Here are some points, one per row:
[-0.15 -0.55  2.02  0.53 -0.68  1.03  0.26  0.39 -0.51  0.03 -0.24 -0.45 -0.35  0.42 -0.36  0.46  0.93 -0.65  0.34  0.07 -0.58 -1.19 -0.21 -0.63]
[-1.17 -0.71 -1.04  0.81 -0.65 -0.89 -0.78  0.91  0.6  -1.    1.79  0.08  0.49 -0.05  0.03  0.12  0.96  0.57  0.4  -1.91  0.05  0.81 -0.31 -1.33]
[-1.34  0.02  0.47 -0.38  0.84  0.71 -0.36 -0.17  0.49 -1.3   0.26 -0.31 -0.43  0.22  1.33 -0.34 -0.39 -0.23  0.51  0.27 -0.72 -2.38  0.43 -0.77]
[-2.75  0.85 -0.74  0.82  0.52  0.66  1.33  1.44 -0.63 -0.43  0.6  -0.12  0.76  0.68 -0.02  0.45  0.49 -0.61 -0.44  0.92  1.26  1.32  1.04  1.96]
[-0.12 -0.68 -0.75 -0.43 -0.39 -0.32  0.31 -0.61  1.23  0.19  0.34 -1.88  0.61 -0.24  1.99  1.61 -1.22 -1.17 -0.48  1.42  0.43 -0.32  1.53 -2.04]
[ 1.5  -0.26 -0.2  -1.28 -0.32  0.45 -1.26 -1.03 -0.2   0.16  0.23  0.49  1.71  0.23  1.57 -0.56  1.83  0.43 -0.54  0.03 -0.74  0.26  0.16  1.26]
[-0.43  2.01 -1.09  0.83 -1.72  0.95 -1.36 -1.19  1.65 -0.51 -2.14 -1.99 -0.04  1.87 -0.19  0.63  1.06 -0.59 -1.3   0.74  2.39  0.69 -1.17 -0.27]
[ 0.78 -0.45 -1.11  0.54 -0.31 -0.05  0.56  1.32 -0.32  0.42 -0.2  -0.59 -0.15  0.24  0.34  0.05 -1.24  0.37  1.24 -0.69  0.31  0.42  0.45  2.11]
[-0.36 -1.19 -0.73 -0.11 -0.47 -0.43  0.43  1.16  0.48  0.1  -0.47 -0.31 -0.53  0.37 -0.13 -0.07  0.36 -0.3   2.32  0.37 -0.11  0.56  0.6   1.11]
[-0.79 -0.84 -0.96  0.26 -0.06 -0.08  1.79  1.56  0.06  0.22 -1.43  0.09 -0.1   0.87  0.24 -0.1  -0.3  -0.37  1.68  0.08 -0.94 -0.11  0.58  1.99]
[ 0.06 -0.65  1.07 -0.69 -0.92  1.02 -0.66  0.43 -1.23  0.27 -0.27 -0.43 -0.89  0.09 -0.32 -0.34  0.02 -0.57  0.41 -0.15 -0.15 -0.56 -0.93 -0.63]
[-0.77 -0.11  0.23 -0.23 -0.88 -1.48  2.31 -1.07 -0.7   1.22  1.27  0.68 -0.13  0.63 -1.68 -0.95 -1.07 -0.38 -1.4   0.31 -0.96  1.4  -0.69 -0.95]
[-0.46 -0.57  0.19  0.91 -0.94 -0.75 -1.36 -1.14  0.61 -0.44  1.42 -0.36  0.59  0.1  -0.72  0.18 -0.88 -0.26  1.42 -0.65 -0.27 -0.48  0.64 -0.5 ]
[ 0.37 -0.31 -0.75  0.71 -1.   -0.97 -1.34  0.86 -0.46 -1.1   1.95  0.3   1.11  0.19 -0.86  0.78 -0.5   0.41  0.52 -1.48  0.63  0.52 -0.32 -1.08]
[ 0.75  0.62  0.79  0.79 -1.44  0.47 -0.77  1.37  0.63  0.64  1.07 -1.2  -0.8  -0.57  0.68 -0.13 -0.18  1.61 -0.71  0.19  1.28 -1.28  1.41 -0.37]
[ 0.36  0.33  1.33  0.5  -0.83  1.03 -0.25  0.99 -0.72  0.34 -0.46 -0.6  -0.44  0.11 -0.41  0.03  0.42 -0.05  0.11 -0.44 -0.44 -0.75 -0.59 -0.77]
[-2.07 -1.26 -0.77  1.17 -0.72  0.86  0.17  0.36  0.38  0.5  -1.81 -0.04  0.77  1.1   0.69 -0.11 -0.89 -0.31 -0.29  1.21 -0.11  0.3  -0.27  2.63]
[ 1.06 -0.95 -0.83 -3.52  0.19 -0.35 -0.12 -0.2   1.12 -0.66  0.75 -0.82 -1.05 -0.34  2.28  1.2  -1.69 -1.86  0.64  0.65  1.23  0.22  0.31 -0.38]
[ 0.35 -0.39 -0.5   1.15  0.77  0.56 -0.53 -0.23  0.26 -2.24  0.01 -1.15  0.41 -0.05 -0.76  1.94 -1.64 -0.42 -1.36 -1.21 -1.24 -0.42 -0.62  1.75]
[-0.02 -0.12  1.59  0.18 -0.42  1.31 -0.18  0.36 -1.23  0.35 -0.05 -0.71 -0.37  0.16  0.25 -0.17  0.26 -0.6   0.18 -0.87  0.05 -0.74 -0.56 -0.29]
[-1.52 -0.88 -1.74 -0.3  -0.57  0.07 -1.64 -0.81 -0.15  0.85 -0.91 -0.41  0.01  0.48 -0.3   0.58 -0.27  0.23  0.33 -1.07  0.51  0.29 -0.65  0.99]
[ 0.74  0.11  0.01 -0.94  0.8  -0.81  0.86 -0.6  -0.85 -0.6   0.03 -0.8   0.88 -1.4  -0.12 -2.46  0.99 -0.02 -0.61 -1.4  -1.18  0.48  2.29  0.61]
[-0.02  2.19 -0.79  1.29  0.4  -2.1  -0.14  1.91  0.47  3.23 -2.39 -0.5   0.9  -1.49  0.27 -1.96 -0.29 -0.69 -0.15  0.5  -1.83  0.33 -1.23 -1.87]
[-0.16 -1.1  -0.82 -0.3  -0.33 -0.47  0.63  2.21  0.92 -1.53 -0.58 -0.63 -1.32 -0.02 -0.28  0.68  1.4   1.11 -0.11 -0.79 -0.46  0.48 -0.08  0.98]
[ 0.19 -0.33  0.27 -0.36 -0.9   0.94  0.22  0.98 -1.66  0.45 -0.25  0.3  -0.8   0.29  0.23  0.29  0.03 -0.56 -0.2  -0.89  0.12 -1.06 -0.83 -1.05]
[-0.17  0.44  0.62  0.61  1.05 -0.44  0.48 -1.55 -0.45 -1.04 -1.56  0.33 -0.36 -2.68  0.34  0.47  1.13  0.97  1.09 -0.45  0.69  0.04  0.1  -0.23]
[ 0.39 -0.2   0.13 -0.11 -0.49 -0.79  1.24 -0.83 -0.62 -0.81  0.24 -0.29 -0.78  1.14  0.35 -1.81  0.85  0.42 -1.    0.9   1.68  1.25 -0.58 -0.4 ]
[ 0.77  0.08  1.17  1.08  0.71 -1.52 -0.07  0.77 -1.06  0.12  0.5   1.96  0.76 -0.19  0.66  1.41  0.41 -0.73 -0.24  2.04 -0.14  0.01 -1.15 -0.56]
[-1.26 -1.22 -0.09  0.4  -0.11 -1.11 -0.29 -1.69  1.76 -0.18  1.16 -1.26 -1.17 -0.05  0.43  0.75 -0.05 -1.31  0.5  -0.79 -1.37 -0.34  0.23 -0.32]
[-0.31  1.27 -0.36 -0.49  1.01  0.86 -0.39  0.15 -0.24 -1.5  -0.1  -0.7  -0.35 -0.06  1.76 -0.14 -1.42 -0.44  0.02 -0.8  -0.78 -2.13  0.08 -0.46]
[-0.36  0.39  0.03 -2.36 -2.68 -0.3   0.67 -0.57  0.07 -2.51 -2.29  2.33 -0.35 -1.06 -1.37 -0.72 -0.64  1.13 -0.99  0.96 -0.39 -0.42  0.05  0.2 ]
[-2.23  1.51 -1.65 -0.22  1.21  0.5   1.46  0.51 -1.32  0.03  1.6   0.7   1.02  0.35 -0.77 -0.57  1.23 -2.04  0.19  0.69  2.85  0.7  -0.54  1.09]
[-0.01 -1.68  1.07 -0.57  0.61  2.16  0.46 -0.47  3.08  1.68 -0.49  1.11  1.42 -0.82  0.99 -0.37 -1.41 -2.53  0.22 -2.4   1.06  1.84  0.36 -0.33]
[ 0.63  2.13 -1.41  1.03  0.33  0.62  0.24 -1.07  2.08 -0.16  2.    1.86 -1.45 -2.22 -2.1  -1.51  0.73 -1.64  0.38  1.11  0.62 -1.04 -1.6   1.75]
[ 1.37 -0.94  0.39  0.45  0.86 -0.3  -0.29 -0.51 -0.86  0.34  1.87  0.1   0.73  0.2  -0.9  -1.64  0.06 -0.44 -0.91  1.59 -2.1   0.46  1.35  0.64]
[ 0.35  0.21  0.08  0.74 -1.01 -0.21  0.61  0.25  0.06 -0.13 -1.05 -1.34 -0.16  1.51 -0.85 -0.02 -0.75 -0.77  1.58  0.89  0.97  0.58  0.63  1.4 ]
[ 0.96  0.26  0.79 -1.22  0.92 -2.53  1.5  -0.05  1.14  3.09  1.2  -0.09  0.16 -1.17 -1.27  0.41  0.43 -1.02 -1.61 -0.63  0.02 -1.08 -2.71  2.06]
[-0.23 -0.63 -0.5   0.61 -0.07 -0.9  -0.01  1.89  0.57 -1.24  1.32 -0.11  0.55  0.64 -0.35  0.99  0.62  0.92  0.36 -1.14  0.07  0.56 -0.12  0.08]
[-0.15 -0.45  0.77  0.41 -0.63  1.33  0.05  0.78 -1.08  0.32 -0.05 -0.35 -0.53  0.05  0.87 -0.15 -0.51 -0.12 -1.07 -1.01 -0.16 -0.66 -1.   -0.44]
[-1.87  0.32  1.   -0.47  0.92 -0.18 -0.85 -0.42 -0.21 -0.16 -0.01  0.72 -1.13 -1.74  0.64  0.19 -0.58  2.11 -0.33  0.57 -0.04  0.98 -0.78  0.64]
[ 1.18  0.15 -0.56  1.52  2.29  0.03 -0.24 -0.3  -0.55 -0.97  0.37 -1.29 -1.59  0.99 -0.43 -0.89 -0.55  0.3  -0.14  1.09 -0.73  3.13 -2.28 -1.18]
[ 0.13  0.09  0.68  0.62  0.81 -0.52  0.49 -0.08 -1.16 -0.32 -1.06  0.35 -0.51 -1.35  0.04  0.64  0.61  0.32  0.46  0.68  0.8  -0.13 -0.73 -1.  ]
[ 0.05 -0.44  0.08  0.88  0.9  -0.23  0.28 -0.57 -0.42 -0.95 -0.91  1.1  -0.71 -1.86  1.01 -0.63 -0.22  1.25  0.55  0.56  0.54  0.09 -0.73 -0.62]
[ 0.52 -0.96 -1.35 -1.17  1.77  3.42  0.    1.26  2.08  0.95 -0.55  0.36  0.93 -1.33 -3.47  0.78 -1.04 -1.31 -1.94  0.94  0.3   0.66  1.99 -2.32]
[-0.31  0.81 -0.21 -0.67  1.39  0.91 -0.85 -0.29 -1.88 -0.96  0.01 -0.11 -1.34 -0.14  0.59 -0.52 -0.83 -0.19  0.86  0.17  0.8  -1.06 -0.75 -0.97]
[-0.16 -0.43  0.35  1.3  -1.63  0.36 -0.97  1.2   0.52  0.86  1.31 -0.2  -0.48 -0.34  0.66 -0.75 -0.5   1.86 -0.83  0.17  1.13 -1.26  1.03 -0.83]
[ 0.    1.62 -1.16 -0.48 -0.31  2.42  0.68 -1.44 -0.04  2.56  0.73  2.25 -1.77  1.5  -0.07  1.28  0.12  2.    0.31 -0.32 -3.1   1.    0.95 -0.67]
[ 0.64  0.62  1.88 -0.56  3.37 -1.09 -1.98  0.74  2.08 -0.32 -1.48  1.87 -1.17  3.38  0.06 -0.54 -0.53 -0.46 -0.36 -1.15  1.22 -0.14  1.93 -0.02]
[ 0.12  0.09  0.86  0.02  0.55 -1.21 -0.88  0.1  -0.19  0.31  0.76  0.06  0.52 -0.13 -0.79 -0.47  1.14 -0.2  -0.34  1.89 -1.5   0.96 -0.35 -0.33]
[-0.26 -0.63  1.17 -0.25 -0.88  0.77 -0.34  0.88 -0.64  0.38  0.17 -0.14 -1.04  0.13  0.14  0.21  0.2   0.02 -0.17  0.05  0.1  -0.87 -0.45 -0.49]
[-0.06 -0.65  1.36  0.5   0.88 -2.05  0.11 -0.7  -0.56 -0.88 -1.93  1.46  0.27  1.17 -0.2  -0.9  -0.75  1.03 -1.27 -0.59  1.39  0.57  0.27 -0.54]
These points spread out most along one direction. Where along it does each point below lie, from 0 to 99? The average is 50, and the first point in the table lies past the average. One standard deviation of the points above along it is 16.
[ 0.65  0.04  1.06  1.58  1.1   0.02  0.43 -0.97 -0.3  -0.95 -0.49  0.51 -0.23 -1.67  0.66  0.34 -0.06  1.15  0.68  0.96  0.68  0.17 -0.34 -0.05] 42
[-0.39 -0.18  1.98 -0.05 -0.84  0.7   0.35  0.28 -0.23 -0.01 -0.23 -0.8  -0.53  0.27 -0.33  1.02  1.63 -0.71  0.67 -0.09 -0.45 -0.71 -0.17 -1.04] 58
[ 0.71  2.56  1.04 -0.78 -1.19 -0.46  3.52 -0.82  0.63 -0.86  1.45  1.08  1.15  0.99  0.46  0.2  -0.94  0.91 -0.18 -0.58 -0.94  1.06 -0.67 -0.38] 33
[ 1.65  0.86 -0.71 -0.33 -0.88  0.09  0.12 -1.26  0.56 -1.72 -0.43  0.76  1.21 -0.31  1.49 -1.47  1.81 -0.74 -1.13 -0.1  -0.62 -0.44  1.5   0.88] 47
[ 0.79 -0.23 -0.48 -1.27 -0.23 -0.57 -1.51 -0.24 -1.27  0.4   0.82  1.98  1.11  0.32  1.28  0.41  1.46 -0.54 -1.4   0.54 -0.73 -0.64  1.03  0.83] 44
[ 0.03 -0.11 -0.36  0.76 -0.66 -0.7  -1.27 -1.02  0.06 -0.31  1.15 -0.52  0.57 -0.24 -0.69  0.83 -0.91 -0.42  1.22 -1.53 -0.05 -0.32  0.3  -0.28] 61
[ 0.41 -0.17 -0.73  0.28 -1.07 -0.73 -0.87  0.13  0.05  0.06  0.69  0.3  -0.03  0.49 -0.58 -0.17 -0.91 -0.38  2.37 -0.45  0.36 -0.2   0.54  0.06] 58
[-0.11 -0.59 -2.08 -1.56  2.65  0.28  1.45 -1.44  1.73  0.98 -0.18 -1.14  3.07  0.91 -1.24 -0.64 -0.15  3.07  0.96  1.19  0.91 -3.65 -1.68 -0.35] 45
[ 0.34 -0.31 -1.18  0.3  -0.61 -0.69  0.23  1.19 -0.13 -0.29 -0.66 -0.29  0.4   0.32 -0.52  0.85 -0.32 -0.53  1.55 -0.46 -0.22  0.04  0.24  0.85] 56
[ 0.91  0.36 -1.35  1.46  1.18 -0.87 -0.79 -2.   -0.73  1.65 -1.74  0.3  -1.67  0.95  0.71  1.59  1.07  0.36 -0.66 -0.05 -0.06 -0.12  2.14 -0.37] 51
[ 1.26 -0.37 -0.11 -1.88 -0.59  1.33 -1.3  -0.95 -0.15  0.68 -0.48 -0.19  2.39  0.64  0.44 -0.27  2.18  1.9   0.05  0.07 -0.51  1.03 -1.5   0.42] 46
[ 0.25 -0.39  1.35  0.21 -0.84  1.11  0.05  0.59 -0.78  0.39  0.01 -0.12 -0.95  0.08  0.09  0.62 -0.19 -0.22 -0.46 -0.31 -0.09 -1.02 -0.54 -0.04] 59
[ 1.12 -0.79 -0.45  0.07 -0.1  -0.77  1.04 -1.45 -1.48  0.97  0.01 -0.47  0.45 -0.49 -0.6  -1.03  0.56  0.32 -1.47 -0.65 -0.09  0.76  2.18  0.01] 36
[-1.36  2.79  1.73 -2.32  0.33 -0.09 -0.65  0.77 -0.38  1.35 -0.22 -0.7   0.75 -2.08 -0.85  0.42 -1.16  1.6   0.    1.25 -0.65  1.53  0.79  0.89] 35
